Named moves come first, each a turn or a mirror and shown by rows before and after it. Which of them, in which order, take the first row of each pair that follows to the second? Write the first one first, as in the answered first pair.
move J_646:
[-1.70  1.19 -2.29  1.41  1.42  0.48 -0.36 -1.33  2.78]  ->  [-1.03  1.64 -1.42  0.11 -2.98  0.35  2.67 -0.75  1.21]
[-3.68  2.04 -0.82  1.33  3.01 -0.30 -3.70 -4.45  5.90]  ->  [-1.77  3.09  0.89 -1.42 -7.45 -0.47  3.57 -3.37  2.52]
[-0.10  0.70  0.55 -0.24 -3.38 -0.39  1.64 -0.36  0.36]  ->  [-1.06  0.10 -0.37  1.12  1.81 -0.36 -1.88 -0.95  2.15]
move J_482:
[ 0.10 -0.70 -2.37  0.15 -1.11 -1.50  1.56 -1.46  2.37]  ->  [ 0.15 -1.01 -2.39  0.32 -1.28 -1.42  1.43 -1.30  2.09]
[ 0.80 -2.05 -0.95  0.69 -0.93 -0.83 -0.53 -0.31 -1.09]  ->  [ 0.67 -2.13 -0.85  0.55 -0.77 -0.91 -0.83 -0.50 -0.87]
[-0.02  0.27  0.09 -0.66  2.48 -0.26 -2.12  0.74 -0.44]  ->  [ 0.63  0.19 -0.16 -0.68  2.52 -0.11 -1.44  1.21 -0.53]
[ 5.71 -0.56  3.22 -0.03  2.02  0.76  4.01  3.77 -3.53]  ->  [-4.19 -0.73  5.21  0.04  1.43 -1.82 -4.35 -4.74 -1.88]
move J_386:
[ 0.75  0.43 -1.18  0.36 -1.93 -0.66  1.66 -0.15 -0.02]  ->  [-1.18  0.11 -0.32  0.32 -1.93 -1.25  0.32 -1.58 -0.31]
[-1.29  1.19 -1.30 -0.41 -2.17 -0.28  0.24 -0.23  1.95]  ->  [-2.69 -0.13  0.35 -0.16 -0.25 -0.80 -2.15 -0.96  0.58]
[-2.52 -0.14  1.49  1.08 -4.87 -0.01  1.19  0.17 -0.58]  ->  [-3.25 -1.59  3.03  1.25 -2.34 -0.50 -0.97  0.20 -2.26]
Then:
Between the rows of a pair lie two moves.
[-1.06  1.45 -0.58  0.41  1.04  0.11 -0.31 -1.27  3.15]  ->  [ 0.21  0.28 -0.04  0.67  3.47  0.36 -0.66  0.24  1.81]  J_386 J_386
[ 5.38 -1.56  3.31  0.00  3.97  1.28  3.58  6.93 -2.40]  ->  [ 4.37  3.06 -1.12 -0.54 -2.73  1.84  7.15  4.64  3.33]  J_646 J_386
[ 1.64 -2.51  3.51 -1.02 -1.16 -1.20  0.68  1.47 -4.84]  ->  [ 1.05 -2.04  0.65  1.42  5.60 -0.64 -3.06  1.04 -0.58]  J_386 J_646
[ 1.80 -2.44  0.72  0.50  3.86 -0.41 -2.14  1.90 -2.69]  ->  [ 4.09 -0.92 -1.18  0.63  2.20  0.51  1.14  3.45 -1.18]  J_482 J_386
[ 3.47 -1.02 -0.69  0.29  3.49  1.44  0.57  3.63 -0.59]  ->  [-3.18  1.73 -1.56 -0.27 -1.90  0.25 -1.75 -2.87  3.36]  J_386 J_482
[ 2.91  1.29 -0.31  1.47  3.53  1.17  1.16  1.37  0.60]  ->  [ 0.53  2.77 -0.32  0.25 -2.85  0.67  2.84 -1.24  1.67]  J_646 J_386
[-0.04  2.39 -2.16  2.14  1.51  0.46 -0.24 -2.12  3.17]  ->  [ 2.37  1.79 -2.11  2.23  2.59  0.85  1.28  0.54  1.85]  J_386 J_482
[-0.97 -1.08 -0.68  0.80  2.88 -0.44 -1.94 -1.48  2.34]  ->  [ 1.42  0.21 -2.28  0.28  0.34  0.26  1.92 -0.01  3.28]  J_482 J_386
[-1.98 -1.30 -0.06 -2.15 -1.06 -0.31 -0.97 -0.38  0.22]  ->  [-0.66 -0.82 -0.52 -2.29 -2.21  0.22  0.76  0.37  0.64]  J_482 J_386
[-0.06  0.18  2.40 -1.35  2.89 -0.93  2.35  4.14 -0.68]  ->  [-4.60  1.88  1.74 -1.76 -0.85 -1.41  0.74 -0.23  2.01]  J_386 J_482
[ 1.86 -0.26 -0.91  1.33  4.11  0.50 -0.40  1.71 -0.49]  ->  [-0.92  2.51 -2.59  0.63 -1.40  0.32  0.98 -1.55  2.78]  J_386 J_386
[ 2.25 -0.65  1.44  0.97  5.48  2.29 -2.09  0.20  1.15]  ->  [ 3.85  0.99 -0.44  0.73  3.59  3.02  0.63  1.21  2.44]  J_482 J_386
[ 0.90  0.46 -2.07 -0.70  3.67  0.16 -0.81  1.27  2.20]  ->  [ 0.93  0.90 -0.67 -2.59 -2.88 -0.07  3.04  1.13  0.11]  J_482 J_646
[ 1.61 -2.05 -0.43  1.31  7.10 -0.91 -2.14  0.33  1.05]  ->  [ 0.12 -0.26  1.27 -1.80 -6.04 -1.79  3.96 -2.17 -1.52]  J_646 J_386
[ 1.85  0.50 -1.47  1.26  3.23  0.67 -2.66 -0.16 -0.08]  ->  [ 0.59  1.24 -0.23 -0.31 -4.06  0.03  0.23 -1.63 -1.57]  J_646 J_386
[-0.34  1.00  1.47 -3.53 -2.52 -0.81  0.63 -0.93  0.93]  ->  [ 1.87 -0.11  2.02 -3.49 -0.44 -0.45  1.21  1.63 -0.78]  J_386 J_482
[ 3.10  1.12 -3.54  1.06  3.48  2.09  2.34  2.75  1.81]  ->  [-0.32  2.95 -4.72  0.72 -0.20  1.63  1.84 -0.87  4.53]  J_386 J_646
[ 2.05 -0.52  1.80  0.60  1.12 -0.13  1.21  1.15 -1.31]  ->  [ 2.18  0.68  0.25  0.58 -0.39  0.03  2.42  0.86  0.22]  J_646 J_386
[-1.55  0.97  0.00 -0.23 -0.45 -0.11 -0.51 -1.58  0.94]  ->  [ 0.77  0.76 -1.07  0.25  1.48  0.54  0.68  0.37  1.22]  J_482 J_646
[ 1.98 -0.66  1.31 -0.25 -1.68 -0.12 -0.25  3.66 -1.04]  ->  [ 0.11  0.05 -0.25  0.81  1.48 -0.17 -3.58  1.87  1.94]  J_386 J_646
[-4.54 -0.10  0.64 -0.44  0.15 -0.94 -3.51 -3.24  1.05]  ->  [ 0.33  2.11 -1.65 -1.12 -4.02  0.60  3.40 -0.01  2.12]  J_482 J_386
[-0.22 -2.03  0.89 -0.06  5.24 -1.48 -0.98  2.85 -1.31]  ->  [ 2.41 -0.35 -1.14 -0.05  3.69 -0.23  2.52  4.79  0.33]  J_482 J_386
[-2.82 -0.40 -1.15  0.64  2.45  1.10 -0.46  0.05  3.00]  ->  [-4.36 -0.69  1.33 -0.75 -2.17  0.03  0.53 -1.25  0.32]  J_646 J_386
[ 0.12 -1.02  2.51 -0.64 -0.47 -1.03  0.63  0.81 -3.08]  ->  [ 2.35 -0.33  0.40  0.08  1.61  0.09  1.65  2.43 -1.29]  J_646 J_386
[ 1.29 -1.77  0.51 -0.55  1.19  0.60 -1.34  2.08 -0.62]  ->  [-1.68 -0.45  0.11 -0.91 -1.05 -0.04 -2.28 -0.77  1.63]  J_386 J_482
[ 0.35  0.97 -1.41 -0.91 -3.23  0.50  2.68  1.13  0.86]  ->  [-2.64 -1.70  1.87 -0.69  0.42 -0.75 -2.51 -0.86 -1.54]  J_386 J_386
[-1.63 -0.77  0.54 -0.31 -1.83 -1.18  0.63 -0.69 -1.80]  ->  [-1.22 -1.07 -0.72  0.78  2.62 -0.74 -1.26 -0.02 -0.74]  J_482 J_646
[-1.14  1.98 -1.79  0.33 -1.52  1.23  1.17 -2.23  3.58]  ->  [-0.80 -1.59  0.84  0.94  4.52  0.94 -2.35 -0.98 -0.29]  J_386 J_386
[ 0.72 -1.62  1.24  0.31  1.81 -0.91 -0.62  0.51 -1.16]  ->  [-0.46 -1.52  1.81 -0.15 -0.05 -1.19 -0.61 -0.47 -1.70]  J_646 J_482
[-0.84  0.55  0.61 -2.19 -4.92 -0.94  3.04 -0.74  0.18]  ->  [ 0.36 -1.12 -1.16  0.35  5.65 -0.17 -1.82  0.65  2.08]  J_646 J_386
[ 1.71  0.14  0.65 -0.51  0.60  1.38  3.64  2.86 -0.86]  ->  [-2.50 -0.20  0.70  0.27  4.09  0.68 -1.72 -0.39  1.09]  J_646 J_482
[-0.73  0.12 -0.14  1.74 -0.29  0.63 -2.00 -0.08 -0.03]  ->  [-0.61 -0.08  0.58  1.23 -1.65  0.25 -1.46  0.05 -1.04]  J_646 J_386
[-0.16 -0.72  1.23  2.18  4.04  1.48 -1.92 -0.87 -0.34]  ->  [ 2.69  1.27 -0.95  2.16  1.61  2.59  2.19  0.90  0.94]  J_482 J_386
[ 2.51  0.34 -1.49  0.26  0.48  1.22  2.31  2.00  0.01]  ->  [-0.56  1.07 -2.36  0.78  0.93  0.60 -0.73 -0.98  3.05]  J_386 J_646
[-1.21 -0.21  0.35 -1.24 -2.17  1.32 -0.95 -1.02  0.81]  ->  [ 1.46 -0.23 -0.48 -0.66 -0.88  2.38  0.93  1.48  0.59]  J_646 J_482
[ 2.82  0.10 -0.68 -1.61  2.51  0.31  0.70  2.09  1.40]  ->  [-0.12  0.78  0.99 -3.06 -3.22 -0.86  1.27 -0.57  0.14]  J_482 J_646
[-1.42 -1.36  2.09 -2.66 -3.28 -0.52  0.40 -1.60 -2.62]  ->  [ 0.42 -2.68  2.59 -2.19 -1.22 -0.25  0.46  0.23 -3.87]  J_386 J_482
[-1.42  1.34 -0.23 -0.29  1.84  1.07 -2.44  0.67  1.50]  ->  [ 0.03  2.28 -1.33 -0.57 -0.12  1.94  0.05  1.40  2.17]  J_482 J_386
[-0.71  0.93  0.47 -1.64 -3.45 -0.19  1.64 -0.21 -0.35]  ->  [-0.73 -1.41  2.54 -1.27  0.32 -0.54 -0.95  0.61 -2.62]  J_386 J_386
[-0.86 -0.23  3.27 -0.41 -0.31 -0.73 -0.40 -0.92 -2.00]  ->  [-0.51 -0.58  3.27 -0.28  0.42 -0.64 -0.62 -0.61 -2.11]  J_386 J_482
[ 0.82 -2.25  0.98  0.99  5.23 -0.93 -3.03  2.75  0.05]  ->  [-3.41 -1.81  3.21 -1.38 -3.24 -2.73 -2.34 -1.08 -1.37]  J_646 J_482
[-1.58  0.19  0.86  0.58 -1.16 -2.27 -2.46 -2.76 -0.80]  ->  [ 2.75 -0.19 -0.85  1.51  3.00 -0.98 -1.10  0.97 -0.38]  J_482 J_646
[ 2.24 -0.89  2.12 -2.22 -1.64  0.34  2.21  1.64 -4.73]  ->  [ 4.54  0.52 -1.86 -0.46  3.03  1.59  1.81  3.13 -0.45]  J_646 J_386
[ 1.92 -2.42  1.05 -1.83 -2.35  0.09  1.65  1.67 -2.86]  ->  [ 0.43 -3.34  2.13 -1.56 -0.14 -0.35 -1.22  0.82 -3.69]  J_482 J_386
[-0.52  2.51 -0.23  1.42 -5.68 -0.01 -0.44 -1.56  0.65]  ->  [ 3.88  2.06 -2.07  2.87  0.04  1.48  0.56  2.47  1.51]  J_646 J_482
[-2.24 -0.87  0.31 -0.83 -0.19 -0.81 -0.15 -2.42 -1.04]  ->  [ 0.14 -1.98  0.75 -0.62  1.82 -0.10  0.57  0.21 -2.34]  J_386 J_482
[-0.91 -0.24  0.05  0.21 -0.30 -0.24 -1.39 -1.16  0.38]  ->  [ 0.86  0.01 -0.23 -0.14 -1.68  0.15  1.00  0.45 -0.31]  J_646 J_482
[ 0.15 -1.54 -0.92 -0.05  2.16  0.82 -0.75 -0.18  0.26]  ->  [ 0.63 -0.01 -1.90 -0.27 -0.22  1.01  0.84 -0.60  1.61]  J_386 J_386
[-1.02 -0.62  0.71  1.21  2.73 -1.37 -2.91 -0.11 -0.23]  ->  [ 2.51 -0.28  0.91  0.46 -0.19 -0.63  1.81  2.72 -1.92]  J_482 J_646
[-0.70 -0.55  2.88 -0.06  1.43 -0.56 -2.67  1.29 -0.22]  ->  [ 0.57 -0.18  3.03 -0.92 -1.61 -0.35  0.13  2.35 -1.47]  J_646 J_386
[ 1.72  2.68 -2.44 -0.33  0.10  1.08  2.42  2.20  1.92]  ->  [ 0.10  3.30 -2.18 -0.57 -1.74  0.65  2.32  0.60  2.35]  J_386 J_482
[-0.61  0.24  0.44  0.07 -1.33 -0.30  0.11 -0.10 -0.45]  ->  [ 0.03 -0.23 -0.12  0.48  1.22 -0.16 -0.52  0.36 -0.29]  J_646 J_386
[ 1.39 -2.07  2.37 -1.21 -1.89  0.20  2.17  0.40 -2.27]  ->  [ 1.47 -2.51  1.06  0.29  3.64  0.52 -0.90  0.64 -0.61]  J_646 J_482
[ 1.55  1.47 -0.08 -0.48 -1.97  1.39  1.85  0.66 -0.41]  ->  [-1.69  1.06  0.13  0.27  0.63  0.64 -2.44 -1.91  1.05]  J_386 J_646
[-0.24 -0.40 -0.37  0.87  3.72  0.44 -2.64 -0.42  2.24]  ->  [-1.44 -0.42  2.12 -1.33 -3.82 -0.77  0.36 -1.75 -0.52]  J_646 J_386
[ 1.43  1.14 -0.52  0.34  3.81  0.54 -0.93  0.33 -0.06]  ->  [-0.84  2.22 -1.31  0.10  1.69  0.26 -1.50 -1.93  1.81]  J_386 J_482
[ 0.54  1.84 -0.99  0.69 -0.75  1.88  1.72  0.08  2.35]  ->  [-1.89  0.58  0.77  0.76  1.03  0.82 -2.06 -1.87  1.17]  J_482 J_386
[ 0.26  0.34 -0.41 -0.54 -1.56  1.01  2.43  1.02 -1.73]  ->  [-3.04  0.17  0.06 -0.18  0.17  0.46 -1.45 -1.60 -0.80]  J_482 J_646
[ 1.65 -0.61 -0.53  0.26  4.22 -0.88 -1.38  1.51 -0.75]  ->  [ 2.80  0.52 -1.64  0.24  3.17 -0.40  0.19  2.27  0.27]  J_482 J_386
[ 1.50 -1.04  2.23 -0.60 -2.12 -0.22  1.25  1.22 -3.52]  ->  [ 0.53 -1.66  2.70 -0.27 -0.01 -0.57 -0.36  1.02 -3.88]  J_482 J_386
[-2.37  0.15 -1.14  0.74  0.90 -0.81  0.12 -2.60  2.10]  ->  [-0.55 -0.72  0.76 -0.52 -2.37 -0.91  3.48 -0.54 -1.30]  J_386 J_646
[-1.18  2.14 -1.42 -0.27 -2.23  0.44  1.77 -2.00  2.04]  ->  [-2.06  0.44 -0.81  0.48  2.53 -0.16 -2.13 -2.24  1.65]  J_646 J_386
[-2.71 -2.25  2.11 -0.79 -0.29 -1.80 -2.49 -2.35 -3.53]  ->  [ 3.81 -1.07 -0.69 -0.59 -0.93 -0.11  3.58  2.71 -2.65]  J_386 J_386
[ 2.03 -1.18  1.62  0.32  2.19 -0.11  1.40  1.91 -2.08]  ->  [-2.94  0.91  0.71 -0.28 -1.46 -0.82 -0.57 -2.97  0.86]  J_386 J_482
[ 0.33  0.93 -0.69 -0.39 -2.15  0.15  1.13 -0.03  0.84]  ->  [ 1.32  0.35 -0.18 -0.48 -1.35  0.02  1.62  1.33  0.00]  J_386 J_482
[ 0.28  2.94  1.30 -0.16 -4.39  0.40 -0.54 -0.35  0.65]  ->  [ 0.19  2.31  0.29  1.43  0.86  0.47 -3.91 -0.30  2.17]  J_482 J_646
[-1.57 -0.57  0.68 -0.30 -0.36 -1.07 -0.12 -0.08 -0.59]  ->  [-0.33 -0.80  0.24  0.36  1.66 -0.63 -0.33  0.80 -0.32]  J_482 J_646
[ 3.87  3.04 -4.30  0.14  0.24  2.86  3.45  1.49  3.60]  ->  [-2.44  2.80 -3.39  0.63  1.25  1.49 -2.49 -3.85  5.18]  J_646 J_482
[-1.67 -1.51  3.29 -0.33 -2.18 -1.69 -0.57 -2.38 -3.69]  ->  [-0.05 -2.60  3.38  0.00  0.43 -1.36 -0.72 -0.66 -4.69]  J_386 J_482
[ 1.32 -1.89  2.05  0.67  4.76  0.58  0.83  0.96  0.16]  ->  [-3.15  0.31  1.19  0.42  1.33 -0.15 -0.96 -3.21  3.50]  J_386 J_482
[-1.95  1.86 -0.93  0.20 -5.20  0.53 -0.19 -2.73  3.43]  ->  [ 0.50  1.26 -3.14  2.06  2.10  1.68 -1.97 -0.35  5.28]  J_482 J_646
[ 0.64 -0.71 -1.00  1.23  3.17 -1.05 -1.11 -0.24  1.75]  ->  [ 2.15  0.38 -1.35  0.17 -1.38 -0.90  2.83  0.74  1.11]  J_386 J_646
[-0.55 -0.49  1.30 -0.49 -0.75 -0.71 -0.17 -0.81 -0.86]  ->  [ 0.32 -0.47  0.49  0.16  1.63 -0.27 -0.86 -0.23 -0.13]  J_482 J_646
[-0.23 -0.94  0.68 -0.43 -3.95  0.35  1.76 -0.98 -0.58]  ->  [ 2.29 -1.27 -1.02  1.27  2.14  1.39  0.53  1.44  0.77]  J_646 J_482
[ 2.16 -0.13  1.48 -0.31 -1.44 -0.07  1.89  1.61 -1.97]  ->  [-0.52  0.19  0.14  1.24  3.16 -0.07 -2.56 -0.63  1.18]  J_386 J_646
[-1.72 -1.61 -0.29 -0.36  0.02 -3.37 -2.61 -1.67  1.10]  ->  [ 1.63 -2.21  0.73 -1.21 -1.83 -3.01  1.01  1.23 -1.65]  J_386 J_646
[ 1.65 -2.92  4.46 -0.21  2.24 -0.65  0.33  2.69 -3.90]  ->  [ 0.44  1.67  1.20 -1.07 -5.72 -0.47  4.41  0.24  0.95]  J_386 J_386
[ 0.08 -1.25  1.73  0.97  6.52  0.80 -2.65  1.00 -0.80]  ->  [ 1.19  3.57 -2.93  0.26 -1.42  1.95  3.37  0.14  3.96]  J_386 J_386
[-0.30 -3.42  4.33 -0.33  1.79 -0.13 -1.02  0.09 -3.80]  ->  [-3.48 -2.31  3.65 -0.08  0.31 -0.52 -2.87 -2.88 -1.62]  J_386 J_482
[ 3.16  0.35 -1.96 -0.44  3.90  3.30 -0.02  2.18  1.30]  ->  [-0.12  1.17  0.37 -2.66 -5.07  1.78  2.24 -0.90 -0.93]  J_482 J_646
[-2.94  4.28 -1.08  1.69 -1.28  1.18 -1.23  0.19  1.67]  ->  [-3.89  2.64  1.09  1.42 -0.01  0.40 -3.33 -0.37 -0.46]  J_646 J_386
[ 0.28  1.81 -1.92 -0.33 -2.70  0.39  1.75 -0.20  1.97]  ->  [-1.39  1.85 -2.23  0.38 -0.35  0.49 -0.90 -1.40  3.23]  J_482 J_646
[ 0.04 -1.05 -0.40 -0.27  1.20 -0.34 -0.08  0.69 -0.61]  ->  [-0.04 -0.50 -0.63 -0.79 -0.94 -0.33  0.93  0.47 -0.50]  J_646 J_386
[-1.34  0.47  0.38  0.77  2.43 -0.68  0.27  1.05 -2.70]  ->  [-1.00  2.28 -1.27  0.48 -0.58 -0.23  2.33  0.76 -0.79]  J_386 J_386
[ 1.82  0.00  2.35  0.79  0.54  0.00  0.36  2.16 -0.84]  ->  [ 1.16  0.96  0.56  1.62  2.15  0.34 -1.13  1.20  1.55]  J_386 J_646
[-0.11  0.57 -1.35  1.57  1.78  2.99 -2.05 -1.11  3.22]  ->  [ 0.57  1.30 -1.85  1.09  0.36  3.36 -0.47 -0.93  3.68]  J_482 J_386
[-2.32 -0.86 -0.39 -1.16 -3.72 -0.80  1.16 -0.90 -3.19]  ->  [-3.12 -2.25  0.01 -0.08  1.38 -1.09 -2.23 -0.66 -3.41]  J_386 J_646
[ 0.36  2.83 -3.41  1.03  0.53 -0.33  0.77 -0.16  2.70]  ->  [ 1.95  2.27 -3.13  1.25  0.69  0.01  2.11  1.23  1.68]  J_386 J_482
[ 1.29  0.40 -0.93  0.02 -1.70  0.35  2.87  0.81  0.42]  ->  [-2.46  0.37 -0.43  0.14 -1.04 -0.37 -0.77 -2.30  1.38]  J_482 J_646
[ 1.87  0.64 -1.03  0.25  1.35  0.28  0.32  1.96  0.61]  ->  [-0.71  0.94  0.17 -0.79 -3.27 -0.70  0.71 -0.25 -0.23]  J_482 J_646
[ 0.05 -2.66 -0.41  1.92  3.21 -2.59 -3.25  0.34 -2.08]  ->  [ 2.64 -1.95  0.12  0.76 -0.62 -2.27  1.50  2.46 -4.14]  J_482 J_646
[-0.47 -2.04 -2.68 -0.32 -0.21 -0.34 -0.63  0.62  2.13]  ->  [-1.43 -1.99 -1.68 -0.49 -1.89 -0.73 -0.79 -0.20  1.30]  J_646 J_386
[ 2.71  0.60 -0.06 -1.12 -2.08  1.69  1.94  2.36 -0.74]  ->  [ 2.02  1.52 -2.14 -0.08  1.00  2.06 -0.24  1.51  2.56]  J_646 J_386
[ 0.09  1.09  1.12 -0.48 -3.26 -0.82  0.31  0.28  0.54]  ->  [ 0.06 -0.74  2.56  0.17  0.26 -1.33 -1.51  0.94 -1.48]  J_386 J_386
[ 1.44  1.70 -3.68 -0.06 -1.26  1.90  3.57  0.40  3.32]  ->  [-1.47  1.55 -3.58  0.52  1.43  1.27 -0.54 -1.78  4.79]  J_646 J_482
[ 0.02  0.63  1.21 -0.87 -2.55 -0.76  1.98  0.26  0.07]  ->  [-0.93 -1.06  2.63 -0.55 -0.01 -1.52 -0.45 -0.21 -1.70]  J_386 J_386
[ 0.78 -0.44 -1.09 -0.47 -0.96  1.29  1.42  1.36  1.34]  ->  [-1.88 -1.24  0.46 -0.57 -0.42  0.48 -1.35 -1.22  0.65]  J_386 J_386
[ 4.27 -1.84  0.36  0.40  5.51  0.80  0.43  3.80  0.05]  ->  [ 3.22 -1.73  0.00  0.74  6.75  0.45 -0.98  3.04  0.88]  J_482 J_386
[-5.18 -0.57  1.47  0.18 -0.25 -1.15 -3.62 -4.07  1.36]  ->  [ 0.39  2.08 -1.55 -0.74 -5.56  0.51  4.58 -0.48  2.40]  J_482 J_386
[-1.04  0.27  2.16  1.60 -2.93  2.36 -0.31 -0.23  0.59]  ->  [ 0.98 -0.94  2.76  1.80 -1.24  2.75  0.44  1.55 -0.82]  J_386 J_482
[ 1.20 -2.34  2.36  0.17  2.71  0.47 -0.02  1.41 -1.78]  ->  [-0.03 -2.01  3.23 -1.03 -1.01  0.20  1.04  0.05 -2.62]  J_482 J_646
[-1.55 -0.27  0.33  0.54 -1.33 -1.44 -0.25 -1.27 -0.85]  ->  [ 1.08 -0.96  0.18  1.07  0.81 -0.66  0.76  1.14 -1.65]  J_386 J_386
[ 1.74  0.32  0.22  2.03 -4.70 -0.54  3.28  1.88 -0.49]  ->  [-2.34 -2.23  3.14  2.41 -0.80 -1.86 -2.94 -0.99 -2.24]  J_482 J_386
[-1.46 -1.82  0.15  0.24  2.36 -1.57 -1.00 -1.70 -0.05]  ->  [ 1.93 -1.78 -0.24 -0.10  1.33 -0.91  2.36  0.98 -1.12]  J_482 J_646
[ 2.66 -1.21  0.95 -0.64 -1.82  0.42  3.62  1.93 -0.39]  ->  [-0.80 -3.04  3.09 -0.07  1.74 -0.87 -1.81 -0.29 -1.57]  J_482 J_386
[-3.84  1.68 -1.46 -0.87 -2.12  0.18 -1.04 -3.32  2.82]  ->  [ 1.21  1.18 -3.71  0.44  3.45  1.74  0.36  1.14  3.37]  J_482 J_646
[-0.16  0.57 -3.45  3.44  2.08  0.08 -3.58 -1.89  4.11]  ->  [ 0.93  1.72 -4.57  2.90 -0.72  0.61 -0.74 -1.30  4.71]  J_482 J_386
[ 1.97  1.53 -2.37  0.49 -0.45  1.28  2.38  1.26  2.13]  ->  [ 0.67  1.93 -2.22  0.36 -1.97  1.04  2.35  0.16  2.52]  J_386 J_482
[-0.98 -1.75  1.12 -1.51 -1.55 -0.52  0.87  0.83 -2.88]  ->  [ 1.24 -1.67 -0.73 -0.47  2.34  0.36  0.85  2.61 -0.99]  J_646 J_386
[-0.66 -0.13  1.47  1.33  3.48  1.28 -3.45 -0.97  1.49]  ->  [ 2.83  2.00 -0.83  0.94  0.00  2.52  1.72  1.25  2.94]  J_482 J_386
